The rows below come in pairs that one turn or mirror swaps. Which row does each named row swap with?
The rows were stretched afterwards, more along some directions than others.
sugu: [-0.49  1.05  0.75  0.80  2.50 -1.97 -0.16  1.14  1.04  1.05  0.14  0.13
  1.56 -1.71  2.18 -1.95  0.68  0.46 -1.06  1.68]
per: [-0.30 -0.61 -0.99  0.62 -0.14 -0.74 -0.15  0.63  2.37 -0.75  1.22  1.54
 -2.15 -1.43  2.45  0.09  0.87 -0.79  0.75  1.66]
dum: [ 0.23 -0.38 -1.30  0.05 -0.98 -1.45  1.92  1.39  0.88  0.33  0.28  2.19
 -1.87 -0.62  3.22  1.94  1.09 -2.21  0.02  1.53]
rodon: [ 0.54  1.52 -1.82  2.08  2.05 -0.26  1.65  0.94  0.70  1.95  0.46  0.34
  1.26  1.06  3.80  0.97 -0.24 -0.81 -2.19  0.32]
ret: [ 0.69 -0.89  1.32 -0.50 -0.60 -1.69 -0.83 -0.20  0.36  0.08 -0.98  0.51
  0.13 -1.96  0.92 -1.45  1.06  1.62 -0.12  1.64]
Dulum: [-0.47 -1.25 -1.66 -0.83  1.35 -1.61  1.02  0.52  0.65 -1.11 -0.64  0.25
 -0.11  2.23  1.14  0.71 -0.45  0.20 -1.39  0.54]
Vod: [ 0.57  0.28  0.73  0.82 -0.04 -1.42 -1.32  0.41  1.75  1.65 -0.17 -0.21
  1.92 -0.10  1.80  0.18 -0.56  1.79  0.41  1.92]
befo: [ 1.96 -1.98 -1.52  1.54  0.44 -2.58  2.11  0.63  0.46  1.34 -0.20  0.77
  0.09  1.67  2.53  0.78 -1.39  0.50 -0.53  1.79]
Vugim: [-1.08  1.19 -1.43  0.68  1.80 -0.68  2.88  2.34 -0.52 -0.14  0.71  1.29
 -1.42 -0.10  2.38 -0.40  0.28 -0.45 -1.50  0.90]
vafa: [ 0.51  3.01 -0.12  2.24  1.19 -2.00  0.81  1.49  0.92  1.16 -1.16 -0.19
 -0.46 -1.91  2.93 -0.23  0.76  0.44 -0.33  2.80]
vemog: [ 0.55  0.23 -1.38  0.77  1.23 -1.72  2.63 -0.75 -0.16  1.20  0.23 -0.72
  0.48  2.04  0.23  1.06 -2.26 -0.33 -0.50 -0.35]
nedo: [ 1.37  0.47 -2.03  1.13  1.16 -0.67  1.67 -0.41  1.98  0.44  0.18 -1.55
  1.06  2.48  1.00 -0.96 -1.80  2.78 -0.42  1.32]
bav: [ 0.15 -1.08  0.50  0.27 -0.65 -2.84  0.81  0.75  0.91  1.68 -2.10  1.04
 -0.54 -0.60  1.17 -0.47  1.02  2.40 -0.65  2.88]
bavo: [-1.97  0.64  0.80 -0.30 -0.16 -1.05 -0.80  0.90 -0.62  0.26 -0.57  1.27
 -0.82  1.20  1.73 -0.41 -0.61  1.29  0.53  2.25]
gar: [ 1.78  0.35 -1.76  1.80  1.77 -2.23  1.98  1.37  1.15  2.44 -1.44 -0.46
  0.15 -1.41  3.45  1.03  1.26  0.47 -2.18  1.32]
Nufal: [ 0.20  1.00 -1.51  0.93 -0.58 -2.30  0.64 -0.58  1.14 -0.52 -0.45 -0.67
 -1.05  1.05  2.97  1.19  0.46 -0.80 -0.91  1.42]
Vato: [ 0.40  0.38 -0.90 -0.04  2.59 -0.27  0.19  2.07 -1.27  0.69  0.65  1.40
  0.26  0.41  2.43  0.55 -1.08 -1.60 -0.48 -0.54]
Res: [-0.68  0.90 -1.38  1.84  2.03 -0.28  2.46  0.81  0.22  2.49  0.41 -1.18
  1.15 -0.10  0.16 -0.38 -1.39  0.39 -1.32 -0.38]
sopu: [ 1.39  1.93 -1.43 -0.41  3.24 -1.86  1.66  1.14  1.53  1.22  0.88 -0.62
  0.48 -1.08  2.89  0.11 -0.34 -0.54 -0.33  0.43]
gep: [ 0.09  2.65 -1.52  1.91  1.66  0.18  1.72  1.92  0.07  1.21 -0.58 -0.14
  0.63 -1.00  1.31 -0.86 -0.21  0.86 -1.73  1.40]
rog: [ 0.87 -1.51  0.34 -1.42  1.21 -3.46  0.62  0.54  1.82  1.51 -1.20 -0.99
  2.15 -0.38  1.76  1.23 -0.04  1.47 -1.41  0.25]
Big: [ 0.16 -1.48 -1.24 -1.59  0.26 -2.19  0.03  1.22  1.44 -0.85 -1.50 -0.12
  0.45 -0.17  1.61  2.22  1.30  0.21 -2.01 -0.49]
pano: [ 0.34  0.26 -1.00  2.77  2.17 -0.41  0.95  0.24  1.81  2.97  0.04 -1.60
  2.07  0.48  0.99 -2.06 -2.05  1.91 -0.46  0.92]
zev: [ 1.53 -1.08 -1.02 -0.69  0.58 -2.91 -0.10  1.34  2.17  1.66 -0.89 -0.17
 -0.19  0.01  3.34  1.77  0.36  1.24 -0.30  1.58]
Dugol: [ 1.93 -0.07 -2.11  0.90  1.45 -3.11  2.22  2.04  1.36  2.66 -0.90 -0.11
  0.66  1.75  3.64  0.78 -0.64  1.13 -1.51  0.33]
Veka: [ 0.84 -0.03 -0.73 -0.77 -0.70 -3.03  1.36  1.12  0.80 -1.24 -1.01  1.06
 -1.97  2.18  0.81  0.56 -1.28  1.44  0.62  2.68]
dezep: [ 0.34 -0.61 -0.55  1.30  0.00 -0.74 -1.60  1.91  1.23 -0.36 -0.02  2.45
 -2.32 -1.04  3.28 -0.19  0.72 -0.27  0.38  2.23]
petoz: [-0.76  0.58 -0.24 -0.65 -0.33  0.33 -0.16  1.16  0.17 -1.18  0.12  0.93
 -1.63  2.70  0.93  1.12 -1.99  1.34  1.42  1.05]
Vudu: [ 0.02 -0.30 -2.54 -0.07 -0.93 -1.93  0.33  0.83  1.39 -1.11 -0.23  1.64
 -2.37  0.92  3.04  2.66  0.94 -1.86 -0.79  1.60]
visen: [ 1.96 -1.10 -1.85  1.60 -1.05 -2.59  1.25 -0.18  0.41  0.19 -0.28 -0.55
  0.18  2.37  1.85  0.67 -0.45  1.04 -0.54 -0.21]
zeg: [-1.71 -0.40 -2.00  1.21  2.23 -0.47  0.68  1.83  1.61  2.18 -0.13 -1.19
  1.40  0.39  2.62 -0.65 -0.33  0.36 -2.68  0.68]
rugit: [ 1.30  0.98 -1.84  1.30  2.29 -0.08  1.07  1.02  0.74  0.71  0.84 -0.36
  0.14  0.63  2.70  1.19 -0.82 -2.06 -0.98 -0.98]
Roba: [ 0.66 -0.38 -0.11  0.01  0.31 -2.22 -0.01  0.63  1.06 -0.08 -1.27 -0.48
 -0.09  1.39  0.55 -0.42 -0.23  3.87  0.29  0.86]
kere: [ 0.47  1.93 -1.42  1.70  2.03 -0.20  1.93  1.43  2.51  1.83 -1.56 -0.13
  0.59  0.09  2.74  0.48  0.00  1.68 -1.66  1.75]
Sen: [ 1.04 -1.50  0.01  1.33 -1.39 -2.52  1.83 -0.45  0.95  1.87 -0.80  1.33
  0.72  0.24  2.14 -0.09  0.14  1.01 -0.16  3.22]
gotu: [-0.29 -1.10 -0.08 -1.03 -1.32 -1.53  0.14  0.93  0.29  0.02  0.89 -0.18
 -0.44  1.56  0.53  1.46 -0.49 -0.25  0.19 -1.07]
Zipoz: [ 0.10 -3.25 -0.65  0.97 -0.66 -2.13 -0.83  0.28  1.02  0.91  0.04 -0.13
 -0.95 -0.52  1.99  0.31  0.87 -0.29 -1.22  0.51]
Zuz: [ 0.78 -0.25 -1.78  1.75  2.06 -1.03  0.84  0.33  0.40  2.27  0.54 -0.25
  1.86 -1.00  4.25  0.11  0.32  0.06 -2.16  0.57]
nad: [-0.71  0.76 -0.71 -0.35  2.07 -0.36 -0.57  1.57  0.93  0.77 -1.24  0.47
 -0.06 -1.50  3.06 -0.61  0.33  0.39 -0.74  1.25]
Vuz: [-0.33 -0.60 -2.46  0.20  1.46 -2.19  1.16  0.69  1.65 -0.24  2.39 -0.70
 -0.07  0.18  1.78 -1.05  0.34 -0.05 -1.74  0.02]
voz: [ 1.49 -2.50  0.61  1.09 -1.38 -1.37 -0.34 -1.39  1.16  0.55 -0.20  0.35
 -0.01 -0.76  1.86 -0.51  0.90  1.19 -0.29  1.27]
firab: [ 0.78  2.58 -1.60  1.99  1.83 -1.51  2.14  1.15  0.23  1.04 -0.99 -1.04
 -0.42  1.29  0.85  1.15 -2.05  0.43 -0.47  2.13]
Moda: [ 0.42  1.22 -2.48  2.10  0.45 -2.21  2.64  1.03  0.23  0.15 -0.17  1.25
 -1.80  1.88  2.57 -0.08 -0.98 -0.13 -0.60  2.41]
gipi: [ 0.03 -2.83 -0.90 -0.98  1.37 -1.82  1.86  1.77  2.87  1.28 -0.06  0.22
  0.32  0.81  1.36  1.62 -0.73  1.63 -0.55  0.49]
voze: [ 1.07  1.15 -0.70  1.26  1.88  0.58 -1.39  0.84  0.74  1.14  1.48 -0.13
  0.21 -2.08  3.52 -1.15  0.89  1.13 -0.50  0.92]
Dedi: [-0.96 -1.20 -2.24 -0.56 -0.16 -1.04 -1.03  0.76  2.52 -1.10  1.61  0.87
 -1.45  0.75  3.02  1.04  1.07 -0.79 -0.16  1.03]
zufov: [-0.40  0.12 -2.73  0.93  2.23 -2.18  1.83  1.37  0.21  2.94  2.10 -0.15
  1.32  1.51  4.00  0.96  0.06 -1.71 -2.36 -0.38]
puvob: [ 0.76 -0.24  0.85 -0.16 -0.24 -0.52  0.23  0.03 -0.48  0.36 -0.12  1.44
 -0.69  0.82  2.50  0.99 -2.00 -0.26  0.79  1.47]
gop: [ 0.36  1.80 -0.98  0.10  0.32 -2.24 -0.42  0.14  1.11 -1.35 -1.11 -0.94
 -0.72 -0.24  2.46  1.07  0.51  0.06 -0.94  1.07]
Bog: [-1.22 -0.96 -1.76 -0.22  1.12 -0.85  1.30  0.76  1.79  0.31  1.06 -0.17
  0.27  0.01  1.85 -0.05 -0.79 -1.64 -1.68  0.37]
gam: [ 0.57  0.38 -1.15  1.02  1.28 -1.58  1.96  2.86  0.67  1.70 -0.32  1.47
 -1.73 -1.15  4.36  0.73  0.19 -1.05 -0.62  2.04]
nado: [ 1.79  0.27 -0.12  0.75  0.33 -2.17  0.80  0.58  1.45  0.25 -1.86  0.16
  0.08 -0.43  0.58 -0.62  0.17  3.23  0.56  1.67]
Verig: [ 0.71 -1.45  0.17  0.03  2.00  0.81 -0.52  1.26  0.46  2.12  1.05  1.35
  0.78  0.13  2.47  0.15 -0.86  0.70  0.54  0.42]
lubok: [-0.29 -1.02 -2.02  0.85 -0.08  1.52 -1.66  0.09  0.45 -0.33  1.45 -1.12
  0.14  0.79  1.73  0.19 -0.37 -0.42 -0.39 -2.05]

vafa pairs with visen
Vod pairs with gotu
Zuz pairs with Vugim
Roba pairs with gop
ret pairs with Dedi
lubok pairs with sugu
voz pairs with per
Bog pairs with Verig
petoz pairs with rog
gipi pairs with puvob
Dugol pairs with firab

